Rotation paths and how fast each direction turns (degrees a step):
Each turn is a multiple of 5 degrees from 10 to 175, or 0.
Each row of a path follows its step; steps can be skipped.

step 2: -1.744, 1.515, -0.551, -0.150, -0.254, 1.103, 1.175, 1.467, -0.740, -0.176, -0.294, -1.862, -1.457, -0.962, 0.796, -0.113, -0.349, 0.158, 0.377, 2.356, 0.656, -0.011, -0.692, 0.166, -0.599, -0.458, 1.373, -0.519, -1.342, 0.516, -1.661, 0.214, -0.071, 2.491, 0.516, 0.625, -1.397, 1.067, 2.809, 0.928, -0.754, 1.297, -0.803, -1.307, 0.867, -0.442, -0.372, 0.809, 1.049, -2.273, -0.653, -1.031, 0.553, -0.465, 1.188, -0.413, -1.144, -0.070, -0.460, 0.676, 1.699, 0.000, -0.445, -1.084, 0.663, 0.101, 0.024, 0.488, 1.177, 2.038, -0.344, 0.096, -0.835, -0.654
step 3: -0.538, 0.350, 1.097, 0.208, -1.651, -0.614, -1.497, -0.038, 1.993, -0.067, -1.444, -0.692, 0.746, -0.732, 0.688, -0.116, 0.588, -0.771, -0.112, -0.490, -2.083, -0.907, 1.153, 1.444, 0.616, -0.138, 0.652, -0.319, 0.507, 0.597, 0.712, 0.016, 2.532, 0.561, -1.612, -0.235, 0.511, 2.659, -0.319, -1.113, 0.700, -0.321, -0.516, -0.683, 1.543, 0.443, 0.328, -2.040, -0.500, 0.658, -0.639, -1.505, 0.427, 1.136, -1.034, 1.011, -0.415, 0.230, 1.019, 0.431, -0.543, 0.392, 2.723, -1.154, 0.251, -0.316, 1.684, 1.101, -0.562, 0.743, 2.156, -0.644, 0.105, 0.307
step 14: -0.863, 0.050, 0.156, 0.607, -0.707, 1.794, -0.459, -0.814, 1.378, 0.259, -0.636, -0.494, 0.259, 1.454, -0.059, -0.482, -2.802, -0.093, -1.178, -0.720, 0.460, -1.099, 0.785, 0.052, -1.109, -0.007, 1.157, -0.129, 1.946, -0.850, 0.557, 1.554, 0.975, -0.208, 2.209, 1.134, -0.029, 0.844, 1.886, -1.943, -0.382, -0.435, -0.534, 0.811, 1.214, 0.238, 0.072, -1.560, -0.850, -1.393, -1.216, -1.147, -1.913, 0.526, 0.458, 1.142, 1.430, -0.624, -0.468, 0.175, -0.568, -2.222, -0.378, 0.031, -0.004, -0.106, 0.230, -1.414, 1.680, 1.663, -0.208, -0.900, -1.124, 0.652
step 16: 0.401, -0.008, -0.738, 0.289, 0.064, -2.327, -1.787, 0.469, 0.659, 1.076, -1.414, -0.173, 0.639, 0.450, -0.414, 0.453, -0.525, 0.744, -1.703, -0.280, -0.676, 1.010, 1.181, 1.195, 0.600, -0.052, 0.987, -1.590, 0.129, 1.019, -1.612, 0.614, -0.364, 0.836, -2.153, -1.260, 0.186, 0.471, -3.034, 0.430, -0.681, 0.299, 1.256, 0.804, 1.510, 1.111, 0.280, -1.173, -0.986, 0.440, 0.049, -1.196, 0.226, 0.132, 0.896, -0.202, -1.753, 0.412, -1.905, -0.064, -0.055, -1.354, 0.441, -0.659, 0.022, 0.515, -0.741, 2.969, -0.744, 0.360, 1.233, -0.749, 1.146, 0.456
step 19: 0.107, 1.200, -0.385, -0.663, 0.762, 0.674, -1.894, 1.629, -0.540, -0.165, -1.199, 0.290, 0.597, 0.810, 0.289, 0.149, -0.376, 0.895, -1.419, -0.088, -0.092, -1.507, 1.754, 0.599, -0.187, -1.184, 0.660, -2.035, 1.088, -0.510, 0.195, 0.029, 1.040, -0.330, -2.157, 0.155, 1.849, 0.752, 0.716, 0.142, -1.106, -1.120, -1.233, 1.953, 1.038, 1.656, -0.873, -1.677, -0.944, -0.176, -0.894, 0.604, -0.370, 0.167, 0.144, -0.055, -0.634, 0.192, 1.044, 0.342, 0.362, -0.211, 0.712, -1.457, -1.346, 0.922, 1.057, 0.998, 1.576, 1.713, 1.147, -3.076, 0.217, -0.077
step 23: -0.307, 0.665, -1.435, 0.244, 1.434, 1.993, 0.033, 0.747, 1.067, 0.882, 0.415, -0.552, -2.085, -1.046, -1.709, 0.893, -0.623, -0.841, 0.035, -0.179, 0.727, 0.153, -0.083, 0.243, -0.560, 0.989, -0.845, -0.176, -0.699, -0.649, -0.357, -1.095, 1.530, -1.344, -1.991, 0.186, -0.967, 0.992, -1.441, 0.089, 1.121, 0.151, 2.082, -2.150, 0.226, 0.496, -0.623, -0.600, -1.633, 0.103, -0.190, -0.361, 1.831, 1.551, 0.385, 0.999, -0.106, 0.619, -0.277, -0.415, -0.940, 1.286, -0.460, 0.080, 0.810, -2.068, -0.358, 1.317, -0.882, 0.402, -2.660, 0.258, -1.349, -0.046
step 27: 2.283, -0.475, -0.657, 0.785, 1.785, -1.258, -0.523, 1.947, 2.129, 0.369, 1.707, -1.348, -0.438, 0.560, -0.103, 0.420, -0.449, 1.020, -0.948, -0.556, 0.889, -1.847, 0.560, -0.226, -0.868, -0.391, 0.896, 0.457, 1.045, -0.085, 0.170, 1.162, 0.718, -1.885, 1.218, -1.278, -0.390, -0.235, -0.923, -0.238, 0.480, 0.873, -1.135, 0.484, 0.543, -1.314, 0.721, -1.407, -0.076, -1.289, -1.286, -0.173, -1.801, 0.610, -0.326, -0.550, 0.974, 0.973, -0.305, 1.022, 1.787, -2.704, -0.649, 0.665, 0.389, -0.130, -0.160, 1.288, 1.544, -0.438, 1.445, -0.582, -0.061, -0.120
0.341, 0.243, 0.186, 0.096, -0.017, 0.312, 0.179, 0.461, -0.569, 0.206, 0.106, 0.037, -0.116, 0.071, -0.201, -0.286, 0.102, -0.153, -0.040, 0.209, 0.040, 0.039, 0.682, 0.570, -0.694, 0.357, -0.056, -0.106, 0.203, -0.270, 0.419, 0.357, -0.099, -0.014, 0.144, 0.279, 0.005, 0.592, -0.307, -0.230, 0.417, 0.216, -0.019, -0.132, -0.025, 0.084, 0.141, 0.488, 0.000, -0.170, 0.122, -0.085, -0.039, 0.016, -0.173, -0.255, 0.055, -0.033, -0.316, -0.061, -0.189, 0.092, -0.293, 0.289, -0.169, 0.338, -0.140, -0.305, 0.140, -0.337, 0.144, -0.074, 0.023, -0.099  85
0.295, -0.104, -0.148, 0.031, -0.179, -0.088, -0.125, -0.155, 0.254, -0.018, -0.518, 0.416, 0.007, 0.190, 0.181, -0.030, 0.008, 0.144, -0.014, -0.406, 0.014, -0.074, -0.266, 0.118, -0.309, 0.007, -0.278, -0.411, 0.159, 0.353, 0.398, 0.346, -0.220, -0.304, -0.086, 0.295, 0.059, -0.023, 0.217, -0.372, 0.265, 0.429, 0.107, 0.624, -0.029, -0.119, 0.096, -0.065, -0.259, -0.024, 0.080, 0.321, -0.583, -0.350, 0.412, -0.158, 0.074, -0.032, 0.247, 0.763, 0.106, 0.014, -0.017, 0.256, 0.142, 0.171, -0.118, 0.356, 0.291, 0.365, 0.080, -0.285, -0.065, 0.070  140
-0.097, -0.095, 0.219, 0.149, -0.610, 0.095, 0.001, 0.383, -0.207, -0.313, -0.030, 0.091, 0.378, 0.053, 0.336, 0.396, 0.673, -0.189, -0.339, -0.072, -0.005, 0.045, -0.022, -0.267, -0.446, -0.224, -0.147, -0.178, -0.311, 0.173, -0.020, 0.329, 0.052, -0.027, -0.303, -0.323, -0.359, -0.132, -0.584, 0.072, 0.000, -0.453, -0.058, -0.038, 0.149, 0.081, -0.012, 0.277, -0.253, 0.430, -0.349, 0.204, 0.344, 0.068, -0.213, 0.059, 0.163, -0.043, 0.215, -0.034, -0.296, 0.004, -0.094, 0.243, 0.410, 0.186, -0.152, -0.015, -0.074, 0.464, -0.380, -0.020, -0.409, -0.116  55
-0.244, -0.191, 0.604, -0.191, -0.076, -0.522, 0.048, -0.246, -0.300, -0.417, -0.135, 0.162, -0.051, -0.214, -0.121, -0.027, -0.153, 0.056, 0.191, 0.296, -0.161, -0.001, 0.341, 0.514, -0.090, -0.560, 0.340, -0.113, -0.091, 0.379, -0.027, 0.097, -0.057, 0.723, -0.349, -0.020, -0.019, 0.070, -0.077, 0.153, -0.078, 0.129, 0.262, -0.068, -0.245, -0.390, 0.183, 0.449, -0.303, -0.221, 0.358, -0.093, -0.569, 0.144, 0.050, -0.196, -0.315, -0.048, 0.133, -0.248, 0.088, 0.003, 0.250, -0.021, 0.220, -0.322, -0.153, 0.116, -0.361, 0.358, 0.099, 0.064, 0.013, -0.129  80
0.340, -0.123, 0.094, 0.086, 0.363, -0.161, 0.129, -0.071, 0.174, 0.008, 0.218, -0.354, -0.488, -0.007, 0.647, 0.190, 0.189, 0.262, -0.254, 0.075, 0.145, -0.133, 0.004, -0.072, 0.209, -0.094, -0.395, -0.197, -0.055, 0.172, 0.256, -0.240, 0.198, 0.195, -0.212, 0.297, 0.023, -0.184, -0.163, -0.211, -0.005, -0.186, 0.650, -0.119, 0.193, 0.624, 0.119, 0.028, -0.656, -0.012, -0.241, 0.370, 0.040, 0.404, -0.011, -0.251, -0.235, 0.262, -0.241, 0.101, 0.095, -0.002, 0.094, 0.154, -0.012, 0.072, 0.224, -0.246, -0.328, -0.286, 0.635, -0.196, 0.118, -0.275  90
-0.093, 0.376, 0.010, 0.077, 0.071, -0.016, -0.174, 0.012, 0.295, 0.095, -0.333, -0.162, -0.397, 0.292, -0.067, -0.199, -0.030, -0.073, -0.016, -0.009, 0.193, -0.163, -0.036, -0.230, -0.251, 0.027, -0.645, -0.063, -0.465, -0.010, -0.590, -0.180, -0.309, -0.017, -0.158, -0.206, -0.051, 0.259, 0.288, 0.078, 0.143, 0.315, 0.122, 0.071, -0.142, 0.179, -0.610, 0.358, 0.596, 0.250, -0.184, -0.199, -0.457, 0.176, -0.237, -0.064, -0.333, 0.390, 0.055, -0.151, -0.069, 0.318, -0.101, 0.157, 0.595, 0.039, -0.454, -0.316, -0.313, 0.086, 0.037, -0.045, 0.274, 0.027  135
0.003, -0.078, -0.327, 0.270, 0.163, 0.003, -0.555, 0.216, -0.450, -0.045, -0.128, 0.198, 0.153, 0.110, -0.301, -0.109, -0.043, 0.319, -0.456, 0.208, 0.001, 0.106, -0.038, -0.196, 0.250, -0.180, -0.255, 0.420, -0.332, -0.028, 0.445, -0.069, -0.386, -0.402, -0.354, 0.559, -0.179, 0.246, -0.157, -0.088, 0.172, -0.029, 0.442, -0.136, -0.370, -0.460, 0.204, -0.215, -0.194, 0.331, 0.103, -0.323, 0.313, -0.305, -0.157, 0.196, -0.217, -0.109, -0.002, 0.043, 0.094, -0.337, -0.170, -0.246, 0.535, -0.435, 0.052, -0.082, -0.103, -0.099, 0.206, 0.179, 0.211, -0.093  60
0.152, -0.242, -0.349, 0.149, -0.265, -0.225, 0.416, 0.256, 0.129, -0.157, 0.271, -0.098, 0.137, 0.084, 0.222, -0.519, -0.266, -0.318, -0.307, 0.284, -0.312, 0.325, -0.282, 0.280, -0.406, -0.033, 0.461, 0.409, -0.395, -0.210, 0.001, 0.054, 0.239, -0.064, 0.253, -0.177, -0.266, 0.290, 0.398, 0.131, 0.054, -0.388, 0.433, 0.276, 0.143, -0.126, -0.032, -0.548, 0.098, 0.309, -0.007, -0.186, -0.099, 0.014, 0.045, 0.014, -0.098, 0.211, 0.035, -0.021, 0.211, 0.170, 0.179, 0.647, -0.178, 0.007, -0.173, 0.142, -0.056, 0.272, 0.450, -0.159, 0.150, -0.325  60
